In the rows, 128 means zero.
One turn moves every row onto another: examples first, then more rows asked:
pinif: [105 161 107 106 148 135 121 149 120 120 106 111 127 119 148]
tapor: [ 83 137 137 118 132 133 119 161 121 119 140 120 121 123 162]
Darab: [127 142 126 128 154 119 134 177 120 116 142 141 140 132 124]
pitap: [108 167 140 117 136 138 112 144 124 122 119  98 141 119 143]
tokap: [107 169 118 109 143 111 131 176  77 131 140 110 118 126 133]
gil: [101 161 139 117 154 116 112 151 125 117 117 108 144 127 157]
fuzo: [128 148 130 102 110 118 144 157 103 125 144 108 152 111 156]
Vav: [108 160 127 106 124 134 141 174  82 141 142 103 112 129 141]
Kol: [130 141 131 120 146 123 145 165 121 114 138 143 138 130 125]
Kubef: [135 157 129 121 110 115 145 161  87 141 133 109 140 111 151]
dar: [ 94 146 127 107 136 119 138 181  87 134 144 116 111 135 157]
Zufak: [128 150 125 129 160 124 140 174 112 116 139 137 130 141 126]
sofaf: [ 96 165 133 100 141 122 113 148 116 115 126 112 136 114 128]
Guma: [ 90 149 126 119 114 136 113 176 114 141 139 125 117 136 151]
Tonu: [131 152 104 109 124 114 145 153 100 132 112 119 136 106 154]
duli: [110 145 124 107 130 136 126 188  87 133 131  92 114 131 150]
gogof: [130 144 124 140 153 126 139 173 115 115 143 141 131 136 132]
nipok: [101 139 103 118 122 143 130 157 114 124 127 124 113 110 158]
Bese: [133 174 127 145 138 119 119 157 100 132 123  97 147 122 156]
Verin: [136 152 124 141 131 119 116 175  97 128 120  91 144 119 163]
Rufi: [129 138 128 133 144 126 142 168 120 113 143 145 135 130 131]
rilip: [105 141 126 129 116 143 122 162 116 116 158 110 133 118 167]
nudif: [133 140 130 105 111 118 138 174  91 134 124  99 139 112 152]
kek: [108 159 123 105 116 115 132 183  92 153 133 121 123 139 144]
zekin: [110 167 119 103 144 129 133 178  87 127 148  94 125 141 151]
Bugem: [127 141 126 125 152 119 137 179 118 118 143 142 138 132 123]
tezev: [125 140 127 126 152 121 135 179 119 117 144 141 137 133 124]
bav: [128 148 129 117 156 123 143 168 118 115 135 138 135 138 122]
lin: [116 170 117 153 148 112 106 164  99 120 135 110 136 118 150]
dimaz: [122 147 132 108 123  96 150 168  88 137 133 119 139 118 160]
Viv: [ 94 149 132 127 121 153 118 161 111 127 144 108 115 121 151]
tum: [125 141 127 126 153 120 134 177 122 116 143 141 138 132 123]
kodi: [112 167 133  93 142 128 123 151 118 115 130  95 150 127 147]
lafor: [126 158 129 143 143  97 125 162 103 128 125 112 150 121 171]
vogid: [127 165 117 145 141 122 119 170  99 122 145  97 144 130 170]
banu: [126 159  98 142 142 124 121 156 109 125 113 113 133 114 165]
Zuza: [117 155 135 110 140 131 109 162 116 120 110  87 144 122 148]
sune: [ 97 161 134 114 127 129 102 158 132 134 119 117 139 133 145]
Firu: [128 141 126 127 152 117 136 178 119 117 143 141 140 132 124]
popog: [130 159 125 124 109 101 129 170 101 150 124 123 148 125 153]
kebu: [113 156  95 112 138 128 140 172  87 135 123 115 110 124 153]
Tavu: [ 95 142 123 134 117 131 118 165 104 120 154 126 117 108 148]
ratul: [104 132 133 121 118 147 111 170 116 120 131  99 125 116 157]
fetul: [125 153 128 118 113 102 135 153  98 125 135 123 147  97 141]
Pozis: [121 172 125 138 133 110 106 165 116 140 116 113 150 135 155]

gogof turns into Rufi
pitap turns into Vav
zekin turns into vogid
Now find these:
tokap turns into lin
lafor turns into tapor
kek turns into Pozis
Darab turns into tezev
ratul turns into nudif
kebu turns into banu

One turn moves every row onto another: examples first, then more rows asked:
M: [111 138 128 129 129 123 133 116 143 124 114 114 137 129 136 127 142 160
 115 117 117]
Q: [115 150 145 112 135 112 131 126 106 146 131 139 146 144 113 137 130 118
 150 130 136]
L: [100 123 120 138 124 121 108 110 110 121 136 129 129 125 134 104  99 138
  99 139 114]
B: [128 127 117 113 135 110 105 115 128 158 143 127 125 131 136 149 125 108
 117 135 129]
G: [110 119 123 115 103 126 118 120 125 118 139 128 128 131 101 139  97 146
 131 159 131]
D: [114 147 130 121 145 117 128 126 125 155 126 145 117 130 149 113 133 148
 132 116 137]
S: [147 123 132 144 144 125 117 125 144 141 127 142 146 141 145 127 128 124
 133 118 116]
R: [105 129 124  95 118 131 101 115 139 129 146 154 132 135 105 125 116 111
 143 126 134]
N: [121 120 144 114 113 135 102 128 106 138 112 129 118 151 109 136 115 119
 146 132 120]
T: [109 132 128 127 138 118 134 120 136 131 124 123 139 125 145 126 137 162
 101 123 118]
W: [116 142 143 122 105 149  97 122 129 135 145 158 132 149 121 111 118 149
 119 134 116]
Z: [124 132 119 146 132 132 132 129 136 118 148 167 140 117 124 112 122 137
 130 120 133]
C: [101 109 120 118 124 119 115 111 134 143 129 120 122 138 138 108 111 108
 146 116 137]
K: [117 147 152 123 131 119 125 126 117 154 127 138 139 143 112 133 131 117
 158 120 124]
V: [131 120 139 122 109 126  95 102 114 122 132 137 159 136 125 133 110 124
 102 126 120]
H: [109 125 119 132 159 123 122 124 130 105 107 138 126 128 122 112 107 132
 138 133 117]
J: [108 112 134 122 103 130 124 124 122 135 141 131 122 124 107 140  99 154
 128 156 130]
U: [121 138 116 127 127 139 118 111 132 104 130 137 131 123 118 145 119 149
 101 154 136]

Q turns into M
R turns into S
Now find these:
K turns into T
V turns into C
H turns into W
N turns into D

One turn moves every row onto another: examples first, then more rows asked:
vutil: [130 129 119 125  99 156 128 154 125 144 116 142 138 100 130 145 100 140
 134]
fosu: [158 119 138 122 115 143 124 110 132 110 147 151 138  96 131 114 115 150
 138]
Nage: [135 137 111 132 114 111 148 126 132 135 106 115 118 116 118 134 119 155
 143]
zezo: [146 113 132 130 128 106 129 123 122 112 138 144 120 105 118 148  89 153
 134]
rozol: [141 125 118 115 145 116 138 145 130 128 125 137 154 133 119 125 112 155
 123]
Pon: [128  98 138 123 135 114 124 123 128 124 147 154 120  99 128 144 102 158
 127]
luvar: [127 129 113 131 107 139  98 143 150 108 117 133 120 109 110 113 134 141
 151]
muve: [134 133 133 136 123 132 149 118 136 126 118 127 112  99 117 132 101 173
 152]
zivaz: [129 116 125 111 151 123 135 144 134 134 133 145 153 126 127 123 117 160
 120]
Sase: [107 142 132 111 114 127 121 147 143 101 129 134 129 110 123 150 141 140
 157]
bave: [118 122 116 128 110 142  97 144 153 112 120 137 119 106 115 111 139 143
 149]
gis: [104 140 137 111 116 132 121 145 144 100 133 137 128 105 124 149 138 145
 158]
kesi: [155 119 114 113 108 121 120 119 129 123 135 140 145 112 136 116 139 130
 127]
Sal: [109 143 140 115 116 133 122 143 143  96 132 136 127 106 121 149 132 146
 162]
fiz: [170 129 122 122 106 126 126 114 126 108 134 139 142 109 125 117 117 137
 138]
peve: [126 127 120 125 100 158 127 155 126 145 118 143 138  99 132 144 102 140
 133]
Samer: [143 108 130 112 116 137 118 115 134 125 146 152 142  99 142 113 137 142
 127]
vot: [128 128 121 125 100 158 128 154 126 144 117 143 138  98 131 144  99 141
 134]
Daken: [110 115 136 126 130 136 140 120 142 143 127 137 114  93 132 128 122 174
 140]
zisu: [144 112 116 124 122  91 128 129 122 122 129 137 126 117 121 149 107 140
 126]
dop: [112 146 134 113 113 127 123 145 141  96 129 133 128 110 120 150 134 141
 160]
bazed: [120 123 123 130 112 149  98 140 153 107 124 140 118 102 113 112 131 148
 152]
fekin: [128 130 120 134 109 145 100 141 150 103 120 136 118 105 109 113 126 147
 155]
gal: [134 119 136 116 152 133 136 139 133 126 137 149 150 120 121 123 103 168
 126]
pez: [125  97 122 117 130  98 122 129 128 132 138 147 125 110 133 146 120 144
 119]
tas: [128 129 118 124  99 155 127 155 126 145 116 142 139 100 131 145 102 140
 133]
kegi: [146 129 129 120 148 124 140 141 129 120 129 141 150 127 115 125  97 163
 129]
Folod: [112 119 113 120 122 115 140 128 140 151 114 125 120 110 133 130 140 156
 132]

Sase turns into gis
peve turns into vot
fekin turns into luvar
Now find these:
gal turns into kegi
muve turns into Nage
pez turns into Pon
Samer turns into fosu

One turn moves every row onto another: examples first, then more rows asked:
Pupi: [150 121 143 121 119 121 128 131 127 122 140 151]
donu: [152 114 124 116 126 114 111 130 151 112 119 121]
nal: [125 104 108 151 141 112 132 125 113 116 103 111]
gotep: [123  97 108 141 138 109 137 129 106 124 103 117]
sof: [151 105 104 120 137 115 118 108 107 121 116 144]
movon: [120 104 109 123 114 136 120 112 110 118 108 125]
Lete: [127 125 131 137 130 133 160 150 136 120 123 123]
Lusom: [120 127 123 133 136 137 162 144 125 127 127 123]
tal: [149 108 123 109 123 106 125 128 149 117 115 134]
Nugo: [124 128 129 136 140 143 154 143 138 123 123 119]
Lon: [145 115 121 104 126 116 112 146 140 113 123 132]
Pazi: [141 127 137 129 109 116 126 128 127 127 137 154]
voma: [141 129 140 137 115 116 123 124 135 119 138 149]
vetin: [130  96 110 138 115 136 112 117 110 137 112 131]
rigol: [122 111  99 137 147 114 139 133 112 126 104 109]
gune: [141 109 116 129 145 121 147 127 117 132 139  97]
Teb: [154 135 111 147 109 128 152 135 131 119 117 132]
zita: [124 131 133 140 126 134 152 152 130 130 121 123]
femu: [141 127 133 124 114 122 125 128 131 119 140 156]
Veb: [128 106 103 149 140 112 140 135 107 122 101 116]
divi: [131 107 108 146 145 116 141 130 109 128  99 107]
muso: [135 110 116 139 140 129 133 126 125 118 142  93]
gofel: [132 119 117 140 143 129 132 136 108 124 142  99]
zasi: [132  99 112 133 116 144 115 110 121 120 107 120]
fadi: [153 111 112 110 143 118 118 112 104 125 116 138]
Latas: [123 125 127 129 136 133 157 152 136 129 124 126]
sifer: [157 135 113 152 119 139 138 126 142 122 123 125]
narap: [144 135 135 133 116 113 129 137 126 124 139 150]
Nagor: [152 114 115 112 145 126 113 105 116 120 113 137]
Rigo: [155 111 115 110 140 120 116 118 112 127 110 146]
Didos: [148 112 109 117 141 117 108 110 108 127 117 138]
gofu: [163 131 119 153 126 133 144 138 137 132 122 135]

voma turns into Nagor
Pazi turns into fadi
donu turns into zasi
Now find these:
vetin turns into gune
movon turns into gofel
femu turns into Didos
rigol turns into zita
narap turns into Rigo

